Turns, then the turns between two rows, first turn first; the first pair answered:
kabe (before |-> after):
[ 51 -10  -3 -17   3 -15 -26  42   4] |-> [ 16 -36  29  -8  14  -4 -31  39 -26]
[ 59 -31 -30 -25 -12   0 -18  28  -6] |-> [ 10 -20  27 -31  10 -23 -16  61 -22]
[-25  40  37 -24   1 -28  -3  42  28] |-> [-19 -51   2  16  -7  47 -22 -35 -17]
dor (before |-> after):
[-32  43  14   0  -8 -21  10 -12  32] |-> [-32  42  31   2 -23  15   0   7  13]
[  3 -16  -1  10 -13  34  21 -28 -10] |-> [  5 -14 -10  10  -4   9  28 -40   4]
[-21  -2   7  30  -2  12  20 -39  -4] |-> [-22  -1  13  30  -3  11  20 -37  -5]
[ 30  47  25  16  23 -10   1  27  26] |-> [ 30  27  17  11 -10  43 -14  45  -6]
sig (before |-> after):
[ 22  31  22  13  23 -21  15 -16  21] |-> [ 23  29  17  17  19 -13  16 -28  23]
[ 13  31  12  32   0  10  28 -41  25] |-> [ -3  42  -2   4  -9 -26  35 -27  34]
[-24 -14 -19 -34  10 -51   5  11  -6] |-> [  6 -20  25   0  40 -21 -20  26 -27]
guzog (before |-> after):
[-22  16  15  -3  -2 -30  32  -9  23] |-> [-19  -2  31 -15  -1 -23   4  37  -9]
[11 28 18 13  0 40 -3 19 -3] |-> [  6  36   9  24  16   9  17 -16  24]
[ 34  42  17  18  21 -22  28   7  43] |-> [ 39  21  34   3  26 -19  -4  53   9]
Pairs:
Between the rows of a pair lie two turns.
[  2  -4 -14  -4 -11   1  -6   2  -5] |-> [ -8  11  -8  -5 -14   0   1   3   1]  kabe then guzog
[ 40  11  20   3  19 -16  -6  15  19] |-> [ 44  -2  -3  -7 -15  22 -16  19   3]  guzog then dor
[ 57  21 -32  -8 -27  14  -7  25  12] |-> [-21  39  16  12 -34  46  26  -1   5]  kabe then guzog
[-16  23   0 -24   5 -34  -5  21  12] |-> [ 14  18 -36 -19 -10 -21  -7   0  21]  kabe then kabe
[-25 -18  38  26  24  -2   5 -19 -11] |-> [ 23  12 -28  -9  -2 -37  14 -10  32]  kabe then sig
[ 35  30   2 -34 -26  14 -23  79 -13] |-> [ 30  27 -72 -28 -38 -16  18  -9  35]  dor then guzog
[  4  24  25   1  10 -21  -8  26  -5] |-> [ 20  -7   0  20  -8  34 -13 -11 -17]  sig then dor
[  0  -3 -36   8   5  -2  10 -50  23] |-> [ -5  -7  -8 -36  -2 -13 -27  42 -15]  sig then guzog
[ 8 41 14  9 -6 22 21  2 23] |-> [  1  20   7   7  21 -26  21 -21  29]  dor then guzog
[ -3   2  18   1  22 -29  -2  26  -5] |-> [  5  -9 -31  -9 -28  17   2  12  -7]  guzog then dor
[ 11 -12 -23 -20   7 -43  -9   0  11] |-> [ 29   0  30  26  30   4 -13  -4   4]  dor then sig
[-38  25   1  28 -16  48   2 -54  13] |-> [-33  67  -2   6 -14   4  15 -26  44]  dor then kabe
[-26   6   1  12  17  -2  21 -10  11] |-> [-19   7 -11  -5  14 -22  17   2  15]  kabe then sig
[-19   3  22  -8   6 -24  -1  16  -5] |-> [ -2 -21  11   9  -2  20 -10  -3 -23]  sig then dor
[-40 -28   5  -4  -3  10  -5  -1 -23] |-> [-42   3  15 -18  -2 -17   2  25  -8]  kabe then kabe
[  3  -6  11  19  16 -10   6 -19  -7] |-> [ -2 -11  -7  12 -10  17   8 -22 -15]  guzog then sig
[-12 -14   4 -21 -19 -12 -14  49  -7] |-> [ 12 -48 -26  -3 -14   7 -21  10 -12]  sig then dor
[-16  25  -8  17  29 -29  29  14   4] |-> [  1  18  13  29  24  19   9  35 -23]  sig then guzog
[-23   5  16 -12  -9 -29  24  12  -9] |-> [  2  14 -11 -17 -18 -30  26   7  10]  kabe then kabe
[-11  19 -22 -15 -10 -41  41 -45  39] |-> [ -8 -18  29 -35  14 -44 -20  46 -31]  guzog then dor
[38 13 14 24 12  9 -9  6 13] |-> [ 22   6 -30   5 -24  21   4 -13  16]  dor then sig
[ 42 -15   8  12  17  17   7 -21  16] |-> [ 27 -25 -14  -2   4   7  15 -36  19]  guzog then sig
[  5 -12 -19 -42 -17  42 -12  31 -39] |-> [ -5  44 -15  -9  12  -4  46 -38  31]  guzog then dor
[-12  -8 -45 -45 -25  -8   8  10  14] |-> [-52 -38   2 -11  12  -5   7 -19 -13]  dor then kabe
[ 19 -60 -25 -25  10  -9 -36   3 -44] |-> [ 29 -37 -28 -25 -20  33 -35  22 -43]  dor then guzog
[  7   4  26  19   7  29 -16  -2  -7] |-> [  4  18  34  13   6  15 -14  10   1]  kabe then kabe
[ 22 -16  60  61  51  27 -29 -17 -23] |-> [-14 -59  14  29  61 -45 -20 -44 -19]  sig then guzog
[  7  -4  60 -12  -8  -3   0  14   9] |-> [  6 -29  23 -19 -40  28   0  -2  -3]  dor then sig
[ 70 -11 -36 -32 -30 -37 -19  36 -34] |-> [ 44  -1  37 -14   1 -35 -28  64 -56]  sig then kabe
